In the data rows, the value 128 means zero.
Some points, one per row:
[124 107 158  97  91 139  96 168 116 169 103  86 130 137 157 147 142 203 161 140 128  63 126  73 136 180 110  68  89 136 169 170 168 148 113 118 117 144 102  81  52 104 139  78 159 127 118  89]
[122  94 191 104 146 115 135 139 114 108 114  78 145 111 150 170 125 152 152 120 118  65 117 148 115 165 108  90  76 138 149 161 145 173 140 141 107 157 103 103  35 104 124  67 172 164 121  78]
[136 118 129  92 110 126 120 149 171 137 126 108 107 150 122 123 123 112 123  93  98 129 100 148 137 124 125 146 131 135 121 138 119  94 143 130 138 131 137 144 113 131 107 150 129 124 135 143]
[151 121 127 143 128 121 133 113 139  93 147 163 125 130 104 128 112 108 117 135 124 125 140 117  95 121 130 140 136 138 101 119 102 151 155 147 135 154 119 116 130 128 152 165  71 130 158 110]
[112  83 133 148 143 168 143 108 134  99 132 156 154 114 124 130 147 141  93 190 140 105 157 118 129 138 125 107 114 122 165 166 132 117 129 117 148 125  76 103  67  83 156 136 130 108 170  98]
[159 122 116 135 128 108 171 113 120 133 129 144 139  95 157 140 105 153 105 123 137 126 155 137 115 140 144 120 127 150  88  96 100 137 143 132 125 113 121 166 106 115 166 134  95 148 121 123]
[149 131  76 154 149 104 139 125 118 123 135 112  96 121 129 132 101 109  95 113 172 162 106 155 162  80 141 157 152 120 131  51 135 126 136 124 147  97 137 170 175 163 141 129 143 113  73 130]
[103 108 121 132 133 121 126 158 130 110 149 119 112 110 141 112 133  84  88 124 165 113 153 132 141  99 133 144 154  98 141 132 115 101  83 100 129 141 146 124 111 153 130 153 148 127 159 144]
[141 132  46 170 110 156 141 143 124 160  93 141 131 167 138  97 150 135 112 105 155 123 137 134 181 106 139 173 135 119 130 112 132  92 114 102 101 109 165 131 197 127 108 123 110  85 110 132]
[147 148  97 162 113 130 143 111 159 132 130 136 123 166 182 163 118 156 139 119 120 143 106 143 123 121 163 150 143 106  91 124  87 142  83 129 128  91 140 159 183 113  98 123 118 133 119 134]
[ 95 148 186 108 114 140  85 143 124 131 152 162 150 136  94 139 139 171 175 192 116  89 143  91 126 158 127  81  93 105 147 192 181 123 124 116 117 131 101  93  85  55 159  96 116 148 193  86]
[117 124 137 114 120 139 136 106 108 167 143 117 120 135 116 137 146 113 107  99 150  96 117 121 135 113 118 124 131 165 111 147 121 100 145 117 125 117 139 157  95 120 104 143 133 124 113  94]
[138 117  99 129 117 138 157 103 151 153 101 134 127 153 119  94 137 112 130  80 148 177  91 165 180  90 138 136 139 149 102  84 135 122 131 121 141 120 160 127 184 178  86 147 127 102  98 174]
[139 143 148 115 133 132 133 138 127 112 120 130 151 123 132 136 111  88 119 136 102 133 163 150 118 143 130 106 105 126 113 108 118 117 154 188 155 113 122 141 116 144 143 143 117 133 134 107]
[107 124 128 116 116 136 117 115 128 153 124 111 120 159 107 102 127 133 165 123  96 107 122 111 177 123 138 152 151 119 170  87 159 130 119 150 155 123 141 111 168 132  99 119 156 136 120 153]
[ 88 120 198  99 124  87  72 121 138 108 113  59 116 132 100 154 166 132 142  91  91 101 126 115  85 159  50  94  90 134 148 224 126 139 134 127 122 169  76  66  21 106 141  99 197 145 154  93]
10 more points follow, each with its number after it:
[119 187 102 132 169 104 142 135 126  74 141 162 133 100 125 130 116 106  95 156 125 159 175 125  66 126 102 123 167 101 151 126 107 123 103 161 130 129  94 103 126 115 135 141 118 136 161 106] 0
[107 138 179 101 125 151  90 152 146  66 141 126 145 141 135 174 166 150 150 170  99  78 145 104 111 141 114  85  82  78 175 198 124 162 125 103  98 145  76 105  47  79 155 117 112 176 159 100] 1
[119 127 130 108 132 125 107 146 124 129 137 111 102 118 115 115 117 147 170 136 118  89 163 106 110 124 112 135 142 111 149 162 143 166 111 124 107 142 100 108  91 125 143 103 123 164 150 114] 2
[114 118 157 167 156 109 142  91 129 139 145 133 145 141 130 117  90 144 116 143 149 114 124 119 113 138 156 159 126 150 105 105 120 126 156 120 133 127 183 137 125 117 104 147 127  96 117 139] 3
[149 112 129 125 168 124 134 141 130 126 132 178 123  96  93 130 140 141 127 141 134 129 152 109 126 133 104 123 140 129 114 138 129 133 132 140 130 139 122 125  90 109 179 112  95 151 147 102] 4
[163 163 117 140  83 123 130 130 120 109 150 162 145 125 111 155 118  96 125 168 159 167 182 128  99 129 152 152 150 120 144 136 135 158 136 135 175 103 150 113 183 111 122 184 115 143 157 113] 5
[109  94 109 107 155 166 132  97 137 151 133 116 111 140 126 105 134 157 113 126 128 144  66 142 164 129 101 145 147 166 144 139 137 116  79 107 131 106 165 126  84 121 119  97 114 119 128 110] 6
[109 156 110 135 151 117 127 110 154 148 139 123 128 126 116 118 153 154 151 109 121 172 136 112 137 103 119 187 149 147 133 122 137 119 129 148 166 132 127 134 156 148 111 147 166 128 134 178] 7
[148  95 155 115 134 134 131 147 131  95 135 151 131 173 116 118 153 131 143 111 117 155 157 116 125 101  87 145 149 101 115 118 142 133 141 143 160 113 111 134 159 116 130 175 130 139 136 140] 8
[117 141 128 120 116 118 125 108 122 123 150 100 124  93 127 133 142 168 146 140 127 121 135 120 145 161  94 135 107 126 113 138 138 134  83 105 117 129 146 101 145  90 101 139 152 119 170 106] 9
Which two of these numbered points are nearest to each point below, looking only along the 7 directions in which the first points spread most? Their numbers follow each, nearest first.
[114 134 139 110 144 124 102 146 107  75 151  78 141 115 152 140 129 187 129 126 119 121 165 133 102 151 100 106 142 149 171 177 117 178 105 149 126 157  99  89  84 114 135  92 119 157 108  79] > 2 1
[121 105 133  90 149 130  96 146 129 167 108 120 148 102 134 121 116 137 116 124 120 113 112 113 168 113 113 115 119 119 162 183 156  92 165 134 172 166 120 111 146 133 104 127 142 105 129 126] > 6 9
[ 66 121 151 114 142 146  81 128 127 135 109 120 131 116 133 143 123 160 158 117 138  83 109 131 138 107  95  97  95  94 194 170 145 126 123 111 106 163  71 111  77 109 132 111 175 158 123 151] > 2 9
[127 150  95 132 126 137 152 119 140 158 142 129 107 145 136 136 102 139 105 130 111 125 175 124 148 115 164 171 128 140 104 115 118 130 125 133 149 113 133 145 117 111 129 112 115 144 107 114] > 3 8
[118 114 117 171 156 102 132 154 162 122 104 157 112 134 162 128 130 141 125 145 131 119 117 114 160 121 128 141 125  65 148 116 114 114 110  97 119 114 108 156 101 141 133 107 140 112 111 112] > 9 6
[139 137  98 140 163 110 143 156 134 139 139 112 126 130 120 132 141 126 116 118 123 135 137 130 137 118 132 134 138 166  77 106 114 141  96 140 127 122 165 144 125 136 157 108 107 108 129 142] > 3 8
[145 125  87 118  93 131 134 127 145 104 133 186 135 129 108 115 139  83 121 166 158 197 155 136 105 126 166 135 154 107  92 124 110 125 129 152 153 120 128 138 180 147 145 124  79 102 158 133] > 5 8
[107 131  89 127 101 128 104 134 124 182 143  91 103 184 143 113 135 107 117 110 133 186 106 119 175 120 134 138 160 122 145  83 147 142 113  97 126 112 163 138 230 151  99 172 161  88 111 170] > 7 6
[136 120 161 132 150 123 157 129  91 139 127 155 144 100 131 171  93 101 117 138 128 125 126 122  88 170 112 125 112 140 121 137 108 117 167 150 115 133 135 117 106 136 163 159 156 140 138 153] > 4 3
[106 141 139 130 106 165 110 127 123 114 151 148 141 126 138 153 136 165 107 152 122 118 151 132 118 180 104  86 135 112 171 150 140 142 146 139 136 149 100  93  77 123 158 110 147 102 136 103] > 2 4
[159 124 154 182 156 150 162 121 110 116 135 151 133 121 135  91 100 128  98 118 156 138  93 133 117 104 143 118 120 145 153  98 143 161 148 136 130 144 121 142 153 131  93 118 107 107  98 121] > 3 8
[114 107 129 124 126 128 134 132 140 187 130 140 122 124 113 116 134 114 133 148 134 156 122 109 180  98 123 177 143 115 150 123 130 101 112  95 134 118 154 178 193 156 111 168 126 106 100 148] > 7 6
[104 145 163 124 137 125  89 157 137 107 148 136 117 124  85 118 122 114 137 152 106 182 159 105 144 155 116 123 158 108 135 129 144 132 128 140 137 150 120 128 150 126 130 167 109 137 124 145] > 8 5
[140 141 130 143 144 115 155 135 148  85 140 161 146 118 122 112 146 136  97 159 126 152 149 133 110 125 147  92 115  78  78  99 112 143 152 125  94 135 117 125 164 129 145 129  82 118 152 141] > 5 3
[143 143 119 129 140 140 149 111 135 109 140 153 129 133 108 139 140 111  92 148 118 127 126  88 109 144 142 107 114  99 149 116 140 118 139 118 126 127 138 127 108 121 156 137 109  87 117 125] > 4 3
[131 163 107 140 112 151 124 136 132  85 142 166 132 124 148 145 162 175 110 176 158 129 179 106 150 108 119 107 133 113 150 136 138 117 121  90  76 138 101 157 128  69 152 125  96 148 158 101] > 4 9
